In the data rows, zero lies at 4.5, halfway between 4 and 5.
Each row below has a hidden score, from 0 to 20, with 10 about the middle. What is it? The score is a weighted sum of the row's numbers plus the product of two more (or one squared), each taken from its middle value.
[3 6 5 4 3 4 6 6 3 4 6 4 4 6 5 5 5 3 3 4 3 4 6 4] 8
[6 2 2 6 7 7 5 5 6 7 2 6 5 4 5 6 5 6 5 3 7 5 4 5] 11
[6 2 3 5 6 6 5 4 6 7 1 7 6 3 6 5 4 7 6 5 7 4 4 5] 8
[7 3 3 5 5 6 3 4 6 5 3 6 4 3 4 4 3 5 7 5 6 5 4 5] 14
[5 5 4 6 6 6 6 6 4 6 5 4 5 7 6 6 7 7 3 2 6 6 3 5] 10
[5 3 3 6 6 6 4 5 5 6 3 5 5 5 4 5 5 4 5 3 5 5 4 4] 9
[2 7 8 3 2 3 5 4 2 2 7 2 3 4 3 5 4 3 3 5 3 4 4 5] 8
[2 6 7 4 2 4 5 6 2 3 7 2 3 5 4 6 6 3 2 4 4 5 5 4] 10
[5 4 4 3 5 3 4 3 7 5 3 6 6 2 5 3 1 5 6 7 4 3 6 4] 3
[5 6 3 5 7 5 4 7 4 4 5 4 5 8 5 3 7 2 3 2 2 5 6 2] 9
[4 4 5 6 4 6 5 6 3 5 5 3 4 6 4 6 6 5 3 2 6 5 4 5] 14
[4 8 6 3 4 3 3 6 3 1 7 4 4 6 4 3 5 1 4 5 2 4 5 3] 7
[4 2 4 5 6 5 5 3 6 6 2 7 5 2 6 6 3 8 5 5 6 4 6 5] 8
[5 3 4 5 4 3 5 3 6 6 4 4 5 4 3 3 3 5 6 5 6 5 4 6] 17
[3 6 5 4 5 4 4 7 3 3 7 3 4 7 5 5 6 3 2 3 2 4 5 3] 9
[3 6 7 5 2 4 4 5 3 3 7 3 3 5 3 4 5 3 3 5 4 4 4 5] 13
[6 7 6 2 5 2 2 4 5 1 6 5 3 5 4 2 4 3 4 6 3 5 4 5] 16
[5 3 1 3 8 4 4 3 6 6 4 7 6 4 8 3 3 6 6 4 3 5 7 3] 7
[5 6 4 4 4 3 3 4 6 4 6 5 3 5 3 2 4 2 6 6 3 5 5 4] 7
[6 6 6 5 4 5 4 7 3 2 5 5 5 7 4 4 5 4 3 3 4 3 5 5] 8
[6 4 5 3 4 4 4 3 6 4 4 6 5 2 4 4 3 6 6 7 5 4 4 6] 6
[7 4 5 4 2 5 3 2 5 3 2 4 5 3 1 5 4 2 6 7 6 3 2 6] 16
[4 4 5 4 4 4 5 3 5 4 4 6 5 3 5 4 2 6 5 6 5 4 5 6] 8
[1 7 9 3 0 3 5 4 1 1 6 1 4 4 3 6 6 3 1 6 3 3 4 5] 10
[5 4 5 4 3 5 4 5 3 2 6 2 3 6 2 5 5 2 2 3 6 5 3 6] 18
[4 5 5 5 3 5 5 5 3 5 6 2 3 5 3 5 6 4 4 3 5 5 3 4] 11
[3 7 7 5 1 3 4 5 2 2 7 0 2 7 2 4 7 2 2 4 4 5 2 6] 19
[4 4 4 3 6 3 5 3 5 4 4 6 6 3 6 3 3 6 5 6 3 4 6 4] 9
[4 6 4 6 5 6 4 8 2 4 6 2 5 9 5 6 9 2 2 1 3 4 4 2] 9
[5 3 4 5 5 5 5 3 6 6 2 7 6 2 5 5 3 6 6 6 6 4 4 5] 7
[2 4 7 5 3 4 8 5 1 5 5 2 5 6 5 7 7 6 1 3 4 4 5 5] 15
[5 3 4 4 6 4 4 4 6 5 4 6 6 4 5 4 3 5 5 5 5 4 5 4] 8
[4 6 4 4 5 4 4 6 3 4 6 3 4 6 5 4 6 4 3 3 2 4 5 3] 13
[3 6 6 4 3 4 5 5 3 3 5 2 3 5 3 5 5 3 3 5 4 4 3 5] 10
[4 6 6 6 4 6 5 7 2 4 6 2 3 7 4 7 8 3 2 1 5 6 3 5] 13
[3 6 5 4 4 3 5 4 4 4 6 4 3 4 5 4 5 5 4 5 3 4 5 3] 7
[3 7 7 4 2 3 4 5 2 2 7 2 3 6 3 5 6 3 2 4 3 4 4 4] 11
[6 4 6 5 2 4 4 3 5 4 4 4 3 2 3 4 3 5 6 6 7 4 2 7] 15
[5 1 1 6 6 5 5 3 6 8 1 6 6 3 6 6 4 6 6 4 6 5 5 4] 11
[4 4 6 3 4 4 5 3 5 4 4 6 5 2 4 4 2 6 5 6 6 4 5 6] 10
[5 2 6 4 3 6 4 2 6 5 3 6 5 1 2 6 1 6 6 7 8 4 3 7] 11
[2 6 6 4 3 4 5 6 3 3 6 3 4 5 4 5 5 4 3 4 3 4 5 4] 9
[2 7 7 4 1 4 4 5 3 3 7 1 2 4 2 5 5 2 4 6 4 5 3 4] 11
[7 3 3 4 7 5 4 2 7 6 3 8 5 3 6 3 3 7 8 6 6 6 4 5] 7
[6 2 0 5 9 7 5 6 6 8 3 7 6 5 7 4 4 6 6 2 5 5 6 2] 7
[2 3 5 4 4 3 8 3 4 7 3 5 6 4 6 5 4 7 4 4 4 4 6 5] 17
[7 4 4 2 6 5 2 2 7 2 3 7 5 3 3 2 1 4 8 7 6 6 3 6] 13
[6 3 4 5 5 5 4 4 6 5 4 6 5 4 5 4 4 6 6 5 6 5 5 5] 8
[2 3 5 6 3 4 8 5 2 7 4 3 5 5 5 7 7 7 2 2 5 4 5 5] 13
[3 7 4 5 5 4 5 6 3 4 6 3 3 7 5 5 7 2 3 3 2 5 5 2] 8
[7 2 4 5 4 5 4 2 7 5 2 7 4 1 3 4 1 6 7 7 8 4 3 7] 10
[3 7 5 5 4 4 5 7 2 3 7 1 3 8 4 5 8 2 2 2 3 5 4 3] 12
[7 2 2 5 6 5 4 2 7 6 2 8 5 2 5 4 2 7 7 6 7 5 4 6] 12
[7 4 1 3 7 3 2 2 7 4 1 7 7 4 4 1 2 3 8 8 3 3 6 4] 13
[7 3 3 6 6 6 4 4 6 7 2 6 5 5 5 5 5 5 6 4 7 5 4 5] 9
[6 3 4 4 5 5 4 3 5 5 3 5 5 3 4 4 4 5 6 6 6 5 4 6] 11
[3 3 4 6 5 5 7 5 3 7 4 4 5 5 7 6 7 8 2 2 5 5 6 5] 12
[3 3 4 6 6 4 8 4 4 7 4 5 5 5 7 6 6 8 3 2 5 5 5 6] 12
[5 6 5 5 6 5 4 6 4 3 5 5 5 6 5 5 5 4 4 4 4 4 5 4] 7
[4 5 5 5 4 4 5 6 3 4 5 3 4 6 4 5 6 3 3 4 4 5 5 4] 10
[4 6 6 2 3 3 4 3 4 2 6 3 3 4 3 4 4 3 4 6 4 5 4 5] 12
[3 7 5 5 4 5 4 7 2 3 6 3 5 8 5 5 7 3 2 3 2 4 5 3] 12
[6 3 3 6 5 6 4 4 6 5 3 5 5 4 3 5 4 5 6 5 7 6 3 5] 17
[6 5 2 5 6 6 3 8 5 4 4 5 6 7 5 3 5 2 5 3 2 3 6 1] 3
[6 3 2 6 6 6 5 5 6 7 2 6 6 5 5 5 4 6 5 4 6 5 4 5] 8
[2 7 7 3 2 4 4 5 3 1 7 2 2 5 2 4 6 1 3 5 3 4 4 4] 13
[1 3 7 5 1 4 8 4 2 6 5 1 4 4 4 8 6 6 2 3 6 4 3 7] 14
[4 5 4 4 3 3 4 5 6 5 5 4 4 2 4 4 2 4 5 6 3 2 5 3] 1
[4 6 6 3 2 3 4 4 4 2 5 3 3 5 2 4 5 1 4 6 3 3 4 4] 13
[6 3 2 4 6 5 3 2 7 5 2 6 4 2 4 5 2 5 7 7 6 4 4 5] 12
[2 6 6 3 5 3 5 4 4 3 6 4 4 4 6 4 5 5 3 5 2 4 6 3] 5
[7 4 3 5 6 5 3 4 7 5 3 7 5 3 5 3 3 5 7 6 5 4 4 4] 6
[4 4 8 3 2 5 6 4 1 2 5 3 5 6 3 7 6 6 1 4 7 4 3 8] 18
[7 2 2 5 6 5 4 3 7 6 1 7 6 3 5 4 3 6 7 6 6 4 4 6] 8
[6 4 3 4 6 4 4 2 7 5 3 7 6 3 6 3 3 6 7 6 5 4 5 5] 7
[4 5 6 3 2 3 5 3 4 3 5 3 4 4 3 4 4 4 4 6 5 4 3 6] 12
[3 2 5 6 3 7 6 5 4 7 5 4 3 3 3 7 4 6 5 3 7 6 4 5] 12
[3 6 6 4 4 3 5 4 4 3 6 4 4 4 5 4 3 5 4 6 3 4 5 4] 4
[5 4 4 4 5 4 4 4 5 5 5 5 5 4 5 4 4 6 5 5 5 4 4 4] 9
[4 1 3 5 4 4 6 2 5 8 2 4 5 3 4 7 5 6 4 4 6 5 3 6] 14
[6 2 2 6 7 5 5 5 6 8 2 7 7 4 7 5 4 7 6 4 5 4 6 4] 2
[5 6 5 4 3 5 3 5 4 2 5 3 4 6 2 4 5 2 4 5 4 5 4 4] 12
[4 3 5 5 4 5 6 4 5 6 4 5 4 3 5 6 4 7 5 5 6 5 4 5] 7
[4 6 5 4 5 4 4 5 4 3 6 4 4 6 5 4 5 4 4 4 4 5 5 4] 10
[6 2 3 5 6 5 5 3 6 7 2 7 6 3 6 4 3 8 7 5 7 5 4 6] 10
[3 6 6 5 3 4 5 6 2 3 7 2 3 7 4 6 7 2 2 3 3 5 5 3] 11
[7 2 3 7 5 7 4 4 6 7 1 5 5 4 4 6 4 5 6 4 7 4 3 5] 7
[3 5 8 3 2 5 6 5 2 3 4 4 6 4 4 6 4 4 3 5 4 2 5 5] 9
[3 7 6 3 3 3 5 6 2 2 7 2 3 7 3 4 6 2 3 4 2 5 5 4] 13
[7 5 2 5 6 5 3 5 6 6 2 4 6 6 4 3 6 2 6 5 4 4 4 4] 6
[4 6 5 4 4 4 4 6 3 3 7 2 3 6 3 4 7 2 2 3 3 4 4 4] 11
[4 4 3 4 6 4 5 4 5 5 4 6 6 4 6 3 4 6 5 5 4 5 6 4] 10
[3 7 5 4 6 3 5 6 3 3 6 3 5 6 6 4 6 4 3 3 1 4 6 2] 6
[3 7 6 4 4 4 4 6 3 2 8 3 4 6 5 4 6 3 3 4 2 4 5 3] 6
[7 4 2 3 5 3 3 2 8 5 2 6 6 3 4 2 2 3 8 8 4 3 5 5] 10
[4 1 2 5 6 5 6 2 6 9 2 6 6 2 6 5 4 9 6 4 7 5 4 6] 13
[7 6 4 3 4 2 3 3 6 3 5 4 4 6 3 0 3 2 7 7 4 5 3 7] 10
[3 6 5 4 4 4 5 6 3 4 7 3 4 6 5 4 6 3 3 4 2 4 5 3] 6
[7 2 1 6 7 6 4 4 7 8 3 7 5 4 5 4 4 5 7 4 7 6 4 4] 9
[4 4 6 4 2 4 4 3 5 3 4 5 4 2 3 4 2 5 5 7 5 4 4 5] 8
[2 8 8 4 2 3 5 6 1 2 7 1 4 6 3 6 7 2 2 4 3 3 5 4] 12
[5 3 3 6 6 5 5 4 5 6 4 6 6 5 6 4 5 6 5 4 5 5 5 4] 9
[6 4 3 5 7 5 5 5 5 6 4 6 6 5 6 4 5 5 5 4 5 5 5 5] 8
[6 2 4 3 5 4 4 1 7 5 3 7 5 1 5 3 1 7 7 7 7 4 4 6] 9
[3 5 6 3 2 4 5 3 6 5 6 5 3 0 4 2 0 6 7 8 4 4 5 3] 1
[7 3 1 5 8 5 4 3 8 7 2 8 7 3 7 3 3 7 8 5 5 4 5 4] 3
[5 3 3 4 6 5 4 3 6 5 3 7 5 3 5 4 3 6 6 6 5 5 5 5] 11
[6 3 4 4 5 5 4 3 6 5 3 7 5 2 5 4 2 6 7 6 6 4 5 5] 7
[3 7 7 4 3 3 5 6 3 2 7 4 3 5 5 5 5 3 3 4 3 3 6 4] 5
[6 4 5 2 4 3 4 0 7 4 2 8 5 1 5 2 1 7 7 9 6 4 5 7] 9
[4 6 7 6 2 5 5 7 4 3 6 5 3 4 4 6 5 4 3 5 5 4 5 5] 7
[3 6 6 3 3 3 4 2 5 3 5 5 3 2 3 3 3 5 6 7 4 6 3 5] 11
[3 6 4 5 5 4 5 7 3 4 6 3 4 7 5 4 7 3 3 3 2 5 5 2] 7
[6 2 3 5 6 5 4 3 8 6 3 8 5 0 5 4 1 7 7 7 7 5 5 5] 6
[5 5 4 5 4 6 4 5 4 5 3 4 5 4 4 5 4 4 5 5 4 4 5 3] 5
[6 2 2 5 7 5 5 3 6 7 2 8 6 4 7 3 3 7 6 5 5 4 6 5] 8
[0 6 9 5 0 5 7 6 1 2 9 2 1 4 4 7 5 4 1 3 5 5 5 5] 12
[2 7 7 4 2 4 4 6 2 3 7 1 3 6 3 5 7 2 3 4 2 4 4 3] 8
[5 3 3 3 7 3 4 2 7 4 4 7 5 3 6 2 2 7 6 6 4 5 5 5] 8
[3 3 5 6 5 5 7 4 3 6 5 4 5 5 6 8 7 7 2 2 6 5 4 6] 14
[5 6 6 2 2 3 3 2 6 2 5 5 3 2 2 3 1 3 6 9 5 4 4 6] 9
[6 2 3 6 5 6 4 4 6 7 3 6 4 3 4 4 3 6 6 5 7 5 4 5] 16
[8 4 3 5 7 5 2 5 6 4 3 6 6 6 4 3 5 3 6 4 5 5 4 4] 7
[3 6 5 4 5 3 5 7 2 3 7 3 4 6 6 5 6 4 2 3 2 4 6 3] 8
[4 4 6 4 3 4 4 3 4 4 4 5 4 3 4 5 3 5 5 6 5 4 5 5] 10
[3 6 5 3 4 3 4 4 4 3 6 4 4 5 5 4 5 4 4 5 2 4 5 4] 9
[2 7 7 5 3 4 5 7 2 3 7 2 3 6 4 6 7 3 2 4 3 4 5 3] 7
[3 6 4 4 5 3 5 6 4 4 7 4 4 6 6 4 6 4 4 3 2 5 5 3] 6
[6 2 4 5 4 6 4 4 6 6 2 5 5 3 4 6 4 6 6 5 7 5 3 6] 11
[4 7 7 4 3 2 5 4 4 2 6 4 4 4 4 4 4 5 4 6 3 4 5 5] 6
[2 7 8 3 3 3 6 4 2 2 7 3 3 4 4 5 5 6 2 5 3 4 4 6] 10
[4 2 4 5 6 6 6 4 5 7 2 6 6 3 6 7 4 8 4 4 6 4 5 5] 7
[4 4 5 5 3 4 6 4 4 5 7 3 2 5 3 5 5 4 3 4 7 6 2 7] 16
[4 5 6 6 1 3 5 4 5 5 6 4 2 1 3 4 2 5 5 7 6 4 4 6] 13
[1 7 8 3 1 3 5 5 1 2 7 2 4 5 3 6 6 3 2 4 3 3 5 4] 11
[4 6 4 5 4 3 3 5 4 3 6 2 3 6 3 3 6 2 4 4 3 5 3 3] 10
[5 2 4 4 4 5 4 2 7 5 3 7 4 0 4 5 0 7 6 7 7 4 5 7] 14
[1 3 5 5 4 4 8 4 2 7 5 3 5 5 7 6 6 7 2 2 4 5 6 5] 10
[4 5 3 7 5 4 6 6 5 7 6 4 3 5 5 4 5 5 5 4 5 5 5 3] 6
[3 7 6 5 4 4 5 7 2 3 6 2 4 8 4 6 8 2 1 2 2 4 5 3] 9
[7 3 3 7 5 7 4 6 5 6 3 5 5 6 4 6 5 4 6 3 7 5 3 6] 11
[4 5 5 6 4 5 5 6 3 4 6 3 4 6 4 6 7 3 3 3 4 5 5 3] 14
[7 7 5 3 6 5 1 5 6 1 5 6 3 5 3 3 3 2 6 6 5 5 3 4] 14
[3 6 5 3 4 4 4 4 3 4 6 3 4 5 5 4 6 4 4 4 3 5 5 4] 14
[5 4 3 5 7 5 5 6 5 6 5 6 5 6 7 4 5 6 4 3 4 5 6 3] 6
[6 1 3 5 4 7 4 4 6 6 3 6 4 2 3 6 2 6 6 5 9 6 3 6] 17
[5 5 4 3 6 3 5 3 3 4 4 4 7 7 6 3 5 5 4 4 2 4 6 5] 11
[3 2 5 6 3 5 8 4 3 8 3 3 6 4 5 7 6 7 3 3 7 4 4 7] 15
[6 4 4 7 4 8 4 7 3 5 3 3 5 7 3 7 7 3 4 2 7 5 3 4] 12
[3 6 5 3 5 3 4 4 3 3 7 4 3 5 5 4 5 4 4 4 2 4 5 4] 14
[3 6 6 4 5 3 5 6 3 3 7 4 4 6 6 4 5 4 3 4 2 5 6 3] 4
[5 4 6 4 2 5 4 2 5 4 2 5 5 2 3 6 3 5 6 7 7 4 3 6] 10
[3 4 4 6 4 5 6 5 3 6 4 2 4 7 4 7 8 3 3 2 4 5 4 4] 19
[6 3 3 7 6 7 5 7 4 7 3 5 5 6 5 6 6 4 4 2 6 5 4 4] 8
[6 2 3 6 5 6 5 3 6 7 1 6 6 4 5 5 4 7 6 5 7 5 3 6] 9
[3 7 7 4 5 4 5 6 2 3 7 3 4 6 6 5 6 5 2 3 3 4 5 4] 10
[4 5 5 6 3 7 5 7 2 4 6 2 4 8 3 6 8 2 2 1 4 5 4 3] 14
[3 5 4 5 5 5 5 7 3 5 6 3 4 7 5 5 7 4 3 2 3 5 5 3] 10
[2 3 6 5 3 5 7 4 2 6 4 3 4 5 5 8 7 7 2 3 6 4 4 6] 14
[6 4 3 4 6 4 3 4 6 4 3 6 5 3 5 3 3 4 7 6 4 4 5 4] 6
[5 5 4 6 4 5 4 7 4 5 6 3 3 6 3 4 5 4 4 3 5 5 3 4] 17
[7 3 4 6 4 6 4 4 6 5 4 5 3 3 3 5 3 4 6 5 8 6 3 6] 11
[3 6 6 5 2 4 5 6 3 4 6 2 4 6 3 6 6 3 3 4 3 4 4 4] 7
[5 2 2 4 8 5 4 4 7 7 4 7 6 3 7 3 2 7 6 4 5 6 6 4] 7
[5 4 6 4 3 4 5 3 5 3 4 5 4 2 3 5 2 5 5 7 7 4 4 7] 14
[2 7 5 4 4 4 5 6 2 3 6 2 4 7 5 5 7 2 2 3 2 4 6 2] 11
[2 7 6 4 5 2 5 6 3 4 7 5 5 5 7 3 5 5 3 4 1 4 7 3] 5
[3 5 5 5 4 6 5 8 2 5 6 2 5 8 4 5 7 2 2 1 2 4 5 3] 6
[5 3 5 6 4 6 6 5 4 7 3 5 5 5 4 7 5 5 5 4 7 5 3 6] 9
[6 3 5 5 4 7 4 4 5 5 2 5 5 3 3 6 4 6 6 5 7 5 3 5] 9
[8 2 1 6 8 7 4 5 7 7 2 7 7 4 6 4 3 6 7 4 7 5 4 5] 7
[5 5 3 3 7 4 3 5 6 4 5 6 5 4 5 2 3 4 5 5 2 5 6 3] 5
[6 3 5 5 4 5 4 2 6 5 3 6 5 2 4 4 3 6 6 6 8 5 3 7] 11
[2 5 5 6 5 5 7 8 2 5 8 4 3 7 7 5 7 5 2 1 4 6 6 3] 10
[3 6 6 4 3 4 4 6 2 3 7 2 3 6 4 5 6 3 3 4 3 5 5 4] 15
[5 2 2 6 6 6 6 4 6 8 2 5 6 4 5 6 5 6 6 3 6 5 4 5] 18
[5 3 4 3 5 3 4 2 7 5 4 7 5 2 6 3 2 7 6 7 5 4 4 5] 8
[6 3 4 5 4 6 4 3 5 5 2 5 5 4 3 6 4 6 5 5 7 4 3 6] 13
[6 2 4 5 4 5 5 2 6 6 2 6 5 2 4 5 2 6 7 6 8 5 3 7] 11
[3 5 6 5 2 5 5 5 4 4 6 3 3 4 3 6 5 4 4 4 6 5 3 5] 12
[9 3 0 5 9 4 3 2 8 7 2 7 6 4 6 1 3 7 8 5 6 7 4 6] 11
[4 8 6 4 2 5 3 6 3 1 7 2 3 7 2 5 7 0 4 4 3 5 3 3] 13
[3 7 6 4 3 3 4 5 3 2 7 2 3 5 4 4 5 2 3 5 2 4 5 3] 6
[2 6 6 5 3 4 5 7 2 3 8 3 3 6 4 5 6 3 2 3 3 4 6 3] 9
[4 4 5 4 4 4 5 3 5 5 4 5 5 3 4 5 4 5 5 5 5 4 5 5] 13
[5 5 5 3 3 4 3 2 6 3 3 5 5 1 3 3 1 4 6 8 5 3 5 5] 7
[7 4 1 4 8 5 3 5 7 6 3 7 6 5 6 1 3 5 7 4 3 5 6 3] 5
[4 5 5 4 4 4 4 4 4 3 6 3 3 4 4 4 5 4 3 4 4 4 4 5] 13
[6 3 3 5 6 5 5 4 7 6 3 6 5 4 5 3 3 6 6 5 6 5 4 6] 8
[7 3 2 6 7 6 3 5 7 6 2 7 5 4 5 4 4 5 6 5 6 4 4 4] 11
[6 3 3 6 5 6 4 5 6 6 4 5 4 4 4 5 4 4 6 4 7 6 3 5] 10
[5 2 3 6 5 6 5 4 6 6 3 5 5 4 4 6 4 5 6 5 7 5 3 5] 17
[2 5 6 5 2 5 7 7 2 5 6 3 4 5 5 6 6 4 2 3 3 3 6 3] 5
[3 6 5 5 4 6 5 8 2 4 6 2 4 9 5 6 9 2 2 1 3 5 5 3] 10
[5 5 5 3 3 3 3 3 6 4 4 5 4 3 3 2 2 4 7 7 4 4 4 5] 9
[5 5 5 4 5 4 4 5 4 4 4 6 6 5 5 4 3 5 4 5 3 3 6 4] 4
[3 4 5 4 5 4 7 4 3 5 5 4 4 5 6 6 6 7 3 3 4 5 5 5] 11
[6 2 3 4 6 5 4 2 7 7 2 8 6 1 6 4 2 8 7 6 6 4 5 5] 9
